Each row of Y is roughly a mix of the hidden directions of one of 3 groups.
Y:
0:  182    5   31 -330  -14 -426   13    9  189 -232  -43  -19  -85 -158
1:  206   86 -189  241 -119 -109 -325  -40  -23 -222  150 -170  -71 -255
2:  409 -239   61  165  -55 -223 -132 -155  101  114  -89  -70  194  158
3: -182  222 -213   -2   28  191  -26  -27 -395  173   30   45   35 -302
4:  -35  160  -54 -117  156  252  -32  221   35 -247 -104  200 -143  365
5:   59  -82 -105   54  206   17 -300 -449  -13  -73 -262 -104   69  -18
6:  -14  351 -129   67  169 -286  274  -43 -113  123 -252   58   49 -139
7:    5   -8   20  -46  -95  355    0  176  173   24   41   10 -170  467
8:  -18  245   51  302  107  -77  237   34   57  173 -228  -25   51  362
9:  232  -54 -306   85  -67  207 -162 -310  -25   -3  244  -68 -142 -190
10:  -59  -35   61  184  -66  390  -78   57   77  108   38  -69  -55  462
11:  379 -103   -5   42  -39   33  -93  237  144  -65  -96  140   38  411
12:  322  -97    0   46  -52   73 -332  171  101 -227  -16   33   -4  349
13: -123  380 -161 -216  103  -25  309  110 -107  149 -193  126  -95  -34
14: -101   -2  -63 -376 -125  210 -337  259  -57  -31 -213  -34  -40    4
15:  450 -103 -210  -74   39   47 -172  121 -153  -16  -91  286  143   56
16:  -55  337  -79  -89  134 -262  369   94  -54   96 -225  120   -9  -94
17: -197  -27   82 -115   47  234  148  351  157 -239   31  212 -150  191
18:  123  -71 -201 -369   64  367   58  -94  -57   78   70  234 -130  121
19:  -96 -224   63 -307   30  396  -63  119   47  -72   29  185  -67  259
20: -233  -65   -1 -203 -294  107 -116  254   13  243 -179 -185    7 -217
21:  -41   37  -57  -87  120 -313  -25 -266 -170    8 -113  -38  124 -438
22:  -82   24   96 -419 -101  -49  -12  310  124 -280  120   52 -192  -12
23:  187   58 -209  390   83   26   76 -403   87  129  -26 -108  -38   20
24: -233  -89   54  180  -36   30  271   14 -173  167  255   72  103 -369
25:  168  -14  -22   84   88  -66 -244 -411  133    3 -208 -229   -4  241
26:  -50 -268  116 -179 -186  322 -256   86   92 -103  244  -70 -105  150
27:  111   89  -37  369   93 -255  205 -353   -8   95  114  -91   46 -135
28: -399    5  276 -165   60 -177  177 -141   67 -137  172 -119  -83 -161
29:  387 -251   52  202  -84 -115  119   94  114  204  -52  114  200  196
30: -335   20  -48  -61  -92  186  122  207 -111  -34  222   66  -94 -390
31:  249 -263  133  203  -51  -69 -274 -152  210 -149   56 -151   51  240
32:   43 -157  -79 -364  -88  276 -218   80  -99 -167  262  126 -112 -103
33:    7  -90   57  -99  -87  262 -293 -156  166  -15   -4 -223 -137  380
34:  -33  -24 -107 -425 -139  297 -288  200  -69   17  -95    9  -89   48
35:  101  -41 -228 -251  -42  212   10 -340 -157  230  196   10  -89 -186
36:  210  -29  115 -264 -166 -286  113  274 -101    1  280  130   56 -119
37:    2  261 -123   28  161 -330  253  -37 -140   69 -192  101   79 -293
38:  -81 -136  -17 -448 -107  131   -4  -15 -189   95  250   80  -32 -280
39:  -62  -37    9 -175   45  279 -178  239   97 -103 -290   92  -39  360
40:  210 -257   78  335  -92   33 -317 -107  116 -134  147 -145   71  137
41:   53    2   40 -460    6 -352   60  -10  138 -174  -67   -2  -94 -205
42:  -34  240   49  259   36 -309   77  167   89   51 -387 -110  101   83
43: -393   70  149  -28   12 -148  238 -247   69  117   28 -228  -63 -226
44: -162  -60   71 -255  -49  167 -228  391   51 -145 -259   58    0  137
45: -116 -166   67 -368 -162   72   58   46 -149  103  331   51  -15 -292
46:  262 -140  -64  -79   38 -354 -133 -217  132 -232  -28  -39    9 -291
47: -154  180   87  -76  191  149  222  194   51 -149  -43  211 -108  388
48:  -43  214  -56 -395  116  -84  140  -26 -186  252 -296   96   60   49
49:   43  135  -60  -81   83  -53 -124 -358  193   35 -296 -254 -125  242
50:   88 -146 -142 -241  -27  338 -335   36  -34 -252  137  103 -133    9
51:  -52  251   13 -206  -21  -60  344  340  135   16  -79  125 -160  190
52: -135  -34  178  -60   99   75  -26  329  127 -166 -282  128   41  358
53:  206  -54   52  398   15   63  -10   -5  195    7  -53  -32   29  442
54: -441   48  -29  102   94  125   33 -300  -25   35  -43 -179  -66 -291
55: -147  -36  158  -99   69   94  -73  362  117 -167 -294  115   36  313
56:  123   31  126  310  284 -160  141 -180   62 -239   89  132   46  270
57:  -43   36   53 -318  115 -378   18 -276   54  -33 -220 -104   17 -212
58:  387  167 -120 -102 -116  -17  -45  356 -107   39   30  168    2  247
59:   31   36  -57  411  -67  341   15  221  -96   96  147   91   34  233
60:  -94   40  -16  353  -39  388   39  172 -140  175  104   65   53  248
61:  -46  -63  -28 -304 -123  291 -384  235  -18 -127  -77  -17  -79  133
62:    1  271    8  121   52 -226   -9  239   67    2 -447  -52   70  194
63:  117 -240  218  332   -9 -312 -138 -102   22 -100   84  -99  234 -101
64: -336   35  273   21   16 -130    3 -226  220 -124   35 -322 -125   81
65:  -28   78   32   86  -35 -236 -164 -420  -29  128  -35 -365   32 -142
66:  121  -73   84  273  271  -74  253 -169   88 -231  185  226   12  169
67:   34   76 -106 -116  102 -368  129  -91  -73  -63  -91   73   51 -469
68: -133  240 -128 -161 -101  262  -14  406   -8 -134   53   80 -231   73
69:  -21  129  214  196  130 -375   41  252   41 -294 -101   65  117   88
70:  165  -22   59  276   27   85   74   32  244   22  -99   -4  -24  506
71:  430 -295   99  135  -67 -217    4   12   64  116   14   84  234  132
72:   27  -25 -158 -395   19  371 -145   85  -30   26 -172  144 -102  193
73:  356  162 -289   97  -14  130 -320   16 -167   58 -150   17   34  164
74:   55  -33  -94 -192  137  352 -126   32   61  -85 -209  167  -78  388
75:   97 -269   -6  170   21   57 -367 -378  -47  -42   46 -157  125  -98
76:  -99  112 -133 -422  -66  335   52  187  -35   30   59  126 -218   84
77:  278 -134   75  325    7  -75 -205 -172  180  -76  -35 -141   62  318
78:  -95 -177   66 -272  123  362  -68   78   49 -110  -97  199  -38  329
79:  148 -147  108 -156   29 -355 -202 -303  173 -164  -94 -189   26  -85
80:  110   31 -188  343   59   46  158 -400   95  251  -77 -116  -17   -1
81: -260    1   99   78 -206 -129   85  -83   -3  152  218 -280  -32 -376
82:  110 -144 -164 -202  -49  277 -117 -303 -120   42  339   21 -115 -134
83:  200  161 -127  393  135 -142   51 -385   18   55  -26 -119    6   67
84: -104  151  -47 -478  110 -183  145 -152   76   23 -247  -13 -122 -107
85: -319   96    7  -81   45  -89  220 -190 -171  135  103  -49    5 -419
86:   71 -107  140  284   74 -404  -65 -190  -56  -37  -36 -103  249 -209
87:    5  266  -11   13   93 -191  -49  262   30  -57 -464   12   61  194
88:   -6 -375   96  258 -116  -32 -215 -191  101  -32  110 -194  117 -245
89:  378 -184  -30  169  -17 -183 -302 -204  126 -211   49 -101   41    1
90:  -89 -216   70 -404   13  363  -47   74  -32  -38  117  186  -59  178
91:   37   41  -73 -177   71 -351  104  -27 -119  -84  -17  112   69 -479
92:   40 -253  143   20 -229   18 -145  197  404 -154   -8 -164 -108  154
93:  110 -137  -17  145 -166 -217  -47 -224  -78  260   78 -205  152 -352
94:   96    7 -281 -388 -146  294  -26  -16  -95  240   24   45 -134 -116
95:  -56 -181    6  339   74   16  -57 -404  110  155 -184 -200  112  -50
96:  169  164  -89  405   52 -329   24 -219  -11  -62   66 -132   33 -184
97:  101  -75  203   13   20 -204 -327 -234  138 -240   25 -242    2  226
98:  232  -76 -115  -79  -98  197  -21  461   34  -91   15  274  -29  147
99:   19 -282   -8 -261 -130  134 -261   13  -79 -164  281   35  -25 -289
100:   49 -178   47  114 -120  342 -275  -53  153  -35  107 -146  -88  352
101:  -87  -44  174   -6   89   13  -80  385  130 -311 -185  151   28  273
102:   60  -29  221  -47   41 -180 -321 -176  131 -305   47 -212  -41  256
103: -130  122 -183  -30    8  204  342  244 -156  206   -6  257  -16 -175
104:   66  -41    1  348   81  -37  -82 -380   73  179 -203 -213  111  159
105:   36 -168  -78 -359 -125  369 -212   52  -66  -57  230   77 -130   23
106:  -18   89 -169   30  193  -24   36 -325 -344  168  -46   89  151 -294
107:  136  -94 -187 -343   47  353   -9 -187  -99   53  192  186 -130   71
108:   49  179  -14   30    2  152  165  145  216   61 -133   15 -161  497
109: -273   64  138   63  190 -150   75 -473   26   45  -92 -215   15  -41
110:  398 -199   70 -101  -76 -169 -170   64  243  -85 -140   -7   43  284
111:  203 -219    7   76   70 -236  -92 -412   23  149 -166 -110  194 -120
112:   -3  -60    2  335 -106  330   86  321  -12   39  206  142    9  196
113: -432  139   13  -65   50    2  128 -192 -115   41   90 -126  -83 -369

Here is one row from each group, named. Which group is each of the other rows in?
-163  248 -257   15   23  262 -327 -102 -187  -97  -43 -137 -138 -153 : (93)
  26  347  -64 -125   64  -88  289  139  148   66 -233   45 -161  290 : (91)
   7  -34 -173 -455  -81  358 -143   71  -80  125  -80   82 -108   61 : (36)

 368  -91  -18  158   46 -157 -200 -243  225 -136 -103 -112   -4  248 : (91)
 212  196 -264  -36   21  159 -438  -25 -131 -124 -140  -50  -66  125 : (93)
-127  -22   61  270  -76  414  -21  148  -36  149  102   -9    7  349 : (91)
-311  107  228 -313   41 -147  160   73  -28 -212  247   15 -120 -118 : (93)
   4   94 -109 -392  -72  -77   45 -130 -265  232  112   -1    2 -326 : (36)
 116  127 -192  134  -87 -153   20 -333 -110  232  101 -200   -5 -325 : (36)
 -65 -128   31   27  -60 -235   52 -323  -30  210   18 -192  112 -406 : (93)
 120 -161  172 -254  -89 -312   21  100  339 -261   35  -44 -106    2 : (91)
 -42 -244   39  279 -155  242 -159  130  339  -92  -67 -144  -76  168 : (93)
-180  110 -163  -69   48  179  371  181 -144  194  -29  256  -18 -206 : (93)
 232  245 -237  260  102  125  190  148  -95  104  -72  230   -2  219 : (91)
